In the data rows, the value 128 means zero.
Two rows play each game, the first against the second. How much does the first row win by? 15 is about a draw, 30 a big win and 0 a big loss. Wins can go round in a circle: one row can beat a second, the second a third and the third the first. Each row has two weighted sums of its numbers, A and B, taken from their middle values. A row wins by its A times the other's B, less its B times the other's A.
[124 147 153 173  74  90  83 103 100 109 157 166 199 159  94 173]
[125 147 172  92 180  90 112 192 100 109  72  86 106 159 176 173] -> 17
[ 60  42  76  92 109 171 128 103 100 109 157  86 106 159  94  92]
[ 78 147 101  92 158  90 140 103 100 109 157  86 106 159  94  92] -> 17
[146 147 191  92  76 171 173 103 100 109  72  86 106  76  94  92]
[109 147 195  92  93  90 112 192 100 109 157  86 106 159  94  92] -> 20
[ 74  42  77 173  97 171  62 103 100 109 157  86 199  76 176 173]
[ 99 147 102  92 148  90 112 103 185 210 157 166 106 159 176  92] -> 27
[ 85 147 110  92 106  90 152 103 100 109 157  86 106 159  94  92]
[202  42  85  92  89  90 246 103 100 210  72 166 106 159 176 173] -> 12
[201 147 200  92  77 171 175 103 100 109  72 166 106 159  94 173]
[155 147 160  92  92 171 138 103 100 109 157  86 106  76 176  92] -> 18
[ 96 147 131 173  65 171 116 192 100 109 157  86 199 159 176 173]
[126  42 159 173 100  90  69 192 100 109 157 166 199  76 176  92] -> 21
[149  42  77 173  88 171  83 103 185 109 157 166 199 159  94 173]
[137 147 184  92 125 171 186 103 100 109 157 166 106  76 176  92] -> 16
[151 147 158  92 122  90 220 192 100 109  72 166 106 159  94  92]
[ 79 147  54  92 112  90 152 103 100 210 157  86 106 159  94  92] -> 15
[149 147 115  92 145 171 153 103 100 109 157 166 106  76  94  92]
[114  42  89  92  74  90 135 103 100 109 157 166 199 159  94 173] -> 11
[159 147 100 173 133  90  94 103 100 109 157  86 106 159  94  92]
[148 147 141 173 172  90  93 103 100 109  72  86 106  76  94 173] -> 13
[129  42  76 173 101 171 129 103 185 109  72 166 199 159  94 173]
[117  42  68 173  72 171  39 103 100 109  72  86 199  76  94 173] -> 20
[150 147 151  92 107 171 154 103 100 109 157  86 106  76  94  92]
[159 147 182  92  89 171 171 103 185 109 157  86 106 159  94  92] -> 17
[110 147  97  92 205  90 143 103 100 109 157  86 106  76  94  92]
[ 85 147 117 173 173  90 191 103 100 109  72  86 106 159  94  92] -> 20
[ 51 147  59  92 104  90 130 103 185 109 157  86 106 159  94  92]
[ 60 147  65  92 184  90 190 103 100 109 157 166 106 159  94  92] -> 14
[239 147 183 173 141 171  83 103 100 109 157 166 106  76  94 173]
[123 147  97  92 121  90 110 103 185 210  72 166 106 159 176  92] -> 13
[122 147  91 173 114  90 174 103 100 109  72 166 106 159  94  92]
[164 147 184 173 194 171 119 103 100 109  72 166 106  76  94 173] -> 6
[113 147 187 173 156  90 154 192 100 109 157  86 106  76 176  92]
[123 147 124  92 159  90 191 103 100 109  72  86 106 159  94  92] -> 12
[135  42 126 173  53  90  92 103 185 109  72 166 199 159  94 173]
[174 147 130  92 182  90 219 103 100 109  72  86 106 159  94 173] -> 9
[179 147 172 173 195 171  88 103 100 109 157 166 106 159  94 173]
[122 147 118 173  88 171  64 103 100 109 157 166 199  76 176 173] -> 8
[ 73 147  58  92 140  90 207 103 100 109 157  86 106 159  94  92]
[233 147 166 173 161 171  83 103 100 109 157 166 106  76  94 173] -> 15
[196 147 103 173 148 171 122 103 185 109 157 166 106  76  94 173]
[151 147  95  92 177  90 183 103 100 210  72  86 106 159 176 173] -> 16
[113  42 111 173 125 171  56 103 100 210 157 166 199  76 176 173]
[ 80 147 119  92 114  90 116 103 100 109 157 166 106 159  94  92] -> 12
[111 147 200  92 161 171 116 192 185 109 157 166 106  76  94  92]
[181 147  84  92 110 171 137 103 185 210 157 166 106 159 176 173] -> 4
[ 94 147  72  92 114  90  94 103 100 109 157  86 106 159  94  92]
[137 147 122  92 100 171 113 103 100 109 157 166 106  76  94  92] -> 20
[111 147 155  92 116 171 110 103 100 109 157 166 106  76 176  92]
[ 50 147  72  92 122  90 127 103 100 109  72  86 106 159  94  92] -> 14
[139 147 118  92 149  90 137 103 100 109 157 166 106 159  94  92]
[114  42 131 173 210  90 165 192 100 109 157  86 106 159 176  92] -> 16
[151  42 116  92 121  90 208 103 185 109  72  86 106 159 176  92]
[137  42  77 173  71  90 113 192 185 109 157 166 199 159  94 173] -> 16
[175 147 149  92  98  90 197 103 185 210  72 166 106 159 176 173]
[155 147 175 173 166 171  81 192 185 109 157 166 106  76  94 173] -> 13
[ 56  42 164  92 187  90 148 103 100 109 157  86 106 159  94  92]
[175 147 198 173 102 171  94 103 185 109 157 166 199  76  94 173] -> 15
[127 147 144  92  82 171 112 103 100 109 157  86 106  76  94  92]
[225 147 159 173 102 171 124 103 185 210  72  86 106 159 176 173] -> 15
[146 147 146  92 144  90 202 103 185 210 157  86 106 159  94 173]
[109 147 118  92 169  90 201 192 100 210  72  86 106  76 176  92] -> 17
[ 74 147  98  92 128  90 111 103 185 210 157  86 106 159  94  92]
[125 147 164 173  60 171 108 192 185 109  72 166 199 159 176 173] -> 8
[ 78 147  64  92 121  90 121 103 100 109 157 166 106 159  94  92]
[151 147 114  92 179  90 134 192 185 109  72 166 106 159  94 173] -> 22
[138  42 110  92 173  90 136 103 100 109  72  86 106 159 176 173]
[145 147 118 173 123  90 120 103 185 109 157  86 199  76  94  92] -> 17
[119 147 124  92 148 171 154 103 100 109  72 166 106 159  94  92]
[102 147 161  92 231  90 196 192 100 210  72 166 106  76 176  92] -> 5
[171 147 129  92 141  90 143 192 185 210  72 166 106 159 176 173]
[ 53 147 125 173 180  90 170 103 100 109 157  86 106 159  94  92] -> 18
[153 147 162 173  78 171  88 103 100 109 157  86 199  76 176 173]
[ 99  42 138  92  82 171  57 103 100 109 157 166 199  76 176  92] -> 21
[114 147 192  92 115  90 135 192 100 109 157  86 106  76 176  92]
[141  42  75  92  92  90 119 103 185 210 157 166 106 159  94  92] -> 15
[149 147 108 173  57 171 142 192 100 109 157 166 199 159  94 173]
[119 147 101 173  69 171 110 103 100 109 157 166 199 159 176 173] -> 15
[206 147 122 173 147 171 135 103 100 109 157  86 106 159  94 173]
[ 83 147 200  92 143  90 117 192 185 109 157 166 106  76 176  92] -> 16
[182  42 133 173  89  90  76 192 100 109 157 166 106 159  94  92]
[138 147  99  92 163  90 140 192 100 109 157 166 106 159 176  92] -> 19
[ 98 147 114 173  78 171  69 103 100 109 157 166 199 159 176 173]
[119 147 110  92  77  90  68 103 100 109 157  86 199  76 176  92] -> 15
[152 147 157 173 103 171  93 103 185 109  72 166 106 159  94 173]
[154 147 174  92 107 171 141 192 100 109  72  86 106 159 176  92] -> 13
[255 147 128  92 115 171 113 103 185 210 157 166 106 159  94 173]
[ 70 147 107  92 111  90 119 103 100 109 157  86 106 159  94  92] -> 3
[121 147  90  92 145  90 117 103 185 210  72  86 106 159 176  92]
[ 75  42  64  92 109  90 113 103 185 109 157 166 106  76  94  92] -> 15
[ 56 147 123 173 231  90 195 103 100 109 157  86 106  76  94  92]
[ 55 147  84  92 106  90  90 103 100 109 157  86 106 159  94  92] -> 21
[111 147 231 173 150  90  82 192 100 109 157 166 106  76 176 173]
[126 147 159 173  74 171  81 103 100 109 157 166 199 159 176 173] -> 8
[140  42 110 173  55  90  83 103 185 210  72 166 199 159  94 173]
[121 147 131  92 149 171 130 103 100 109 157 166 106  76  94  92] -> 18
[116  42 129 173  61 171  94 103 100 109 157  86 199  76 176  92]
[123  42 131 173  91 171  64 192 100 109 157 166 199 159 176  92] -> 20
[ 90 147  76  92 173  90 115 103 185 109  72  86 106 159 176  92]
[ 68 147 132 173 152  90 142 103 100 109 157  86 106 159  94  92] -> 20
[ 80 147  88 173 151  90 126 103 185 210 157  86 106 159  94  92]
[185 147 129  92 117 171 145 103 185 210 157 166 106 159  94 173] -> 25
[144  42 100 173  81 171 166 103 100 210  72 166 199 159 176 173]
[181 147 122  92 112 171 115 103 185 210 157 166 106 159  94 173] -> 12
[ 72 147  90  92 130  90 181 103 100 109 157  86 106 159  94  92]
[146  42 141 173  78 171  82 103 100 109 157 166 199  76 176 173] -> 18
[164 147 175  92  51 171 178 192 100 109 157  86 106 159 176 173]
[168 147  66  92 109  90 174 192 185 210 157  86 106 159 176 173] -> 17
[160 147 183  92 154  90 115 192 100 109  72  86 106  76  94  92]
[121 147 166 173 161  90 179 192 100 210  72 166 106  76 176 173] -> 12
[ 70 147 114 173 178  90 169 103 100 109 157  86 106 159  94  92]
[ 71 147 215 173 111  90  83 192 100 109 157  86 106  76 176  92] -> 18
[173 147 133 173 136 171 107 103 185 210  72  86 106 159  94 173]
[ 90 147 108 173 165  90 112 103 100 109  72 166 106 159 176  92] -> 15
[178 147 178  92 139  90 162 103 185 109  72  86 106 159  94  92]
[139 147 102 173 134 171 120 192 100 109 157 166 106  76  94 173] -> 9
[100 147 170 173  76 171 105 192 100 109 157 166 199 159 176 173]
[135  42 205  92 126  90 212 103 100 109 157  86 106 159  94  92] -> 13
[143 147 118 173 167  90 120 103 185 109  72 166 199 159 176 173]
[132 147 180  92 158 171 156 192 100 109 157  86 106  76  94  92] -> 15
[140  42 131 173  92 171  69 103 100 109 157 166 199  76 176  92]
[137 147 157  92 102 171 144 103 100 109 157  86 106 159  94  92] -> 12
[227 147 187 173 179 171  63 103 185 109 157  86 106  76  94 173]
[135  42  79 173  68 171 106 192 185 210 157 166 199 159  94  92] -> 15
[115  42 107  92 112 171  71 103 100 109 157 166 199  76 176  92]
[142 147 114 173  77 171 102 103 100 109 157  86 199  76  94  92] -> 10
[108 147  57  92 160  90 122 103 100 210  72  86 106 159 176  92]
[136 147 183 173  85  90 104 192 100 109 157 166 199 159  94 173] -> 16
[120 147 119  92 255  90 150 103 100 109  72  86 106  76 176  92]
[126 147  95  92 177 171 139 103 185 109  72  86 106  76  94  92] -> 23
[136 147  97  92  90 171  94 103 100 109 157 166 199  76 176 173]
[132  42 126  92 126  90 152 103 100 109  72 166 106 159  94 173] -> 22
[126 147 127  92 104 171 194 103 100 109 157 166 106 159 176  92]
[206 147 125 173  95 171 105 103 185 210  72 166 106 159 176 173] -> 15
[133 147 153  92 124  90 214 103 100 109  72 166 106 159 176  92]
[ 84 147 107 173 129  90 137 103 100 109 157  86 106 159  94  92] -> 24
[190 147 101 173 155 171 116 103 185 210  72 166 106 159  94 173]
[125 147 119 173 149  90  97 192 100 109  72  86 106 159  94 173] -> 18
[156 147  74  92 105  90 117 103 185 210  72 166 106 159 176 173]
[ 66 147  99 173 154  90 117 103 100 109  72  86 106  76  94  92] -> 15
[159 147 134  92 124 171  74 103 185 109 157  86 106  76  94 173]
[ 97 147 106 173 112  90 223 103 185 210  72 166 106 159 176  92] -> 14
[183 147 115 173 119 171 123 103 185 109  72 166 106 159  94 173]
[127  42 100 173  73 171  56 103 100 109 157  86 199 159  94 173] -> 21
[123 147 218  92 144 171 133 192 100 109 157 166 106  76 176  92]
[114 147  68  92 140  90 148 103 185 210  72 166 106 159 176  92] -> 15
[127 147  62 173 141  90 139 103 185 210 157  86 106 159 176  92]
[227 147 115 173 167 171 148 103 185 210 157 166 106 159  94 173] -> 27
[ 83 147  69  92 161  90 116 103 100 109 157  86 106 159  94  92]
[ 94 147 187  92 141 171  94 192 100 109 157 166 106  76 176  92] -> 19
[190 147 136 173 116 171 177 103 100 109  72 166 106  76  94 173]
[139  42  73  92  83 171 107 103 185 109 157 166 199 159  94 173] -> 11
[ 77 147 130 173 178  90 137 103 185 109  72  86 106 159  94  92]
[ 85 147 110  92  90  90 102 103 185 109 157 166 106 159  94  92] -> 23
[105 147  92 173 155  90 113 103 100 210  72  86 106 159  94  92]
[106 147 149  92 156 171 153 192 100 109 157  86 106 159  94  92] -> 13
[120 147 191  92  75 171 128 192 100 109 157 166 199 159 176 173]
[103 147 149 173  77 171 135 103 100 109 157 166 199 159  94 173] -> 14
[ 91 147  87  92 135  90 108 103 185 210 157  86 106 159  94  92]
[229 147 137 173 135 171 129 103 185 109 157 166 199  76  94 173] -> 22
[ 72 147 119  92 150  90 126 103 100 210 157 166 106 159  94  92]
[132 147 142 173 194  90 180 103 100 210  72 166 106 159 176 173] -> 22
[123 147  81  92 145  90 146 103 185 109 157  86 106 159 176  92]
[165 147 169 173 189  90 134 103 100 109 157 166 106  76  94 173] -> 19
[118 147 121  92 156  90 188 192 100 109 157  86 106 159  94  92]
[ 83 147 111  92 174  90 188 103 100 109 157  86 106 159  94  92] -> 16
[155 147 142  92 151  90 159 103 100 109  72 166 106 159  94  92]
[ 67 147  81  92 135  90 127 192 185 109 157 166 106 159  94  92] -> 14
[111 147 103 173 125 171 121 103 185 109 157 166 106 159  94 173]
[ 89  42 184 173  99  90  50 192 100 109 157  86 199  76 176 173] -> 16
[107 147 161  92 174  90 220 192 100 109  72 166 106  76 176 173]
[123 147 197  92 106 171 102 192 100 109 157 166 106  76 176  92] -> 5
[ 59 147  99  92 118  90 121 103 100 109 157 166 106  76  94  92]
[166 147 136  92 151  90 113 192 185 210 157  86 106 159 176  92] -> 14
[ 82 147  76  92 139  90 147 103 100 210 157  86 106 159  94  92]
[129 147 114  92  90 171  65 103 100 109 157  86 106 159  94  92] -> 12
[ 78 147 216  92 155  90  94 103 100 109 157 166 106  76 176  92]
[119  42 124  92 111 171  86 103 100 109 157 166 199 159 176 173] -> 14
[126 147 126  92 133  90 168 192 100 109  72  86 106 159  94  92]
[ 83 147 103 173 179  90 162 103 100 109 157  86 106 159  94  92] -> 23
[155  42  66 173  66 171  93 103 100 210 157  86 199  76  94 173]
[166  42  71  92  82 171  67 103 185 109  72 166 199 159  94 173] -> 17
[141 147 142  92  97 171 200 103 185 109  72  86 106 159  94 173]
[ 87 147 126 173 172  90  79 192 100 109 157  86 106 159  94  92] -> 23
[160 147 131 173  53 171 121 192 100 109 157 166 199 159  94 173]
[ 63 147 153 173 168  90 178 103 100 109 157  86 106  76  94  92] -> 15
[175 147 101  92 139 171 100 192 185 109 157 166 106  76  94 173]
[163 147  90  92  96  90 142 103 185 109 157  86 106 159 176 173] -> 12
[156 147 130 173 131 171 123 103 185 109 157  86 106 159  94 173]
[112  42 102 173  85 171  66 103 100 109  72  86 199 159 176  92] -> 13
[159 147 205  92 141 171 156 103 100 109 157  86 106  76 176  92]
[149  42 161 173  87 171  98 103 100 109 157  86 199  76 176  92] -> 16
[101 147  72  92 179  90 173 103 100 109 157  86 106 159  94  92]
[165 147 204 173 155 171 120 103 100 109 157 166 106  76  94 173] -> 15
[108 147 117  92 116  90 157 103 185 109  72  86 106 159  94  92]
[134 147  94 173 132  90 176 103 100 109  72  86 106 159 176  92] -> 20
[150 147 124  92 147  90 155 192 100 109 157 166 106  76 176  92]
[101 147 200 173  69 171 163 103 100 109 157 166 106 159 176 173] -> 14
[183 147 145  92 143 171 125 103 100 109 157 166 106 159  94 173]
[174  42  63  92  84 171 113 103 185 109  72 166 199 159  94 173] -> 23
[ 57 147 120  92 124  90 117 103 185 109 157  86 106 159  94  92]
[ 61 147 105  92 187  90 146 103 185 109 157  86 106 159  94  92] -> 13
[124  42  91  92 148  90 117 103 185 109 157  86 106  76  94  92]
[114 147  92  92 113  90 163 103 185 210  72  86 106 159 176  92] -> 16
[121 147 177 173  70 171 140 103 100 109 157 166 199 159 176 173]
[104  42 110  92 123 171  78 192 100 109  72  86 199  76  94 173] -> 12
[ 58 147  58  92 174  90 151 103 100 210 157  86 106 159  94  92]
[162  42  85 173 126 171 115 103 185 210 157 166 199 159 176 173] -> 17
[159 147 178  92 188 171 117 103 100 210 157 166 106  76  94 173]
[125 147 215  92 143 171 157 192 100 109 157  86 106 159 176  92] -> 20
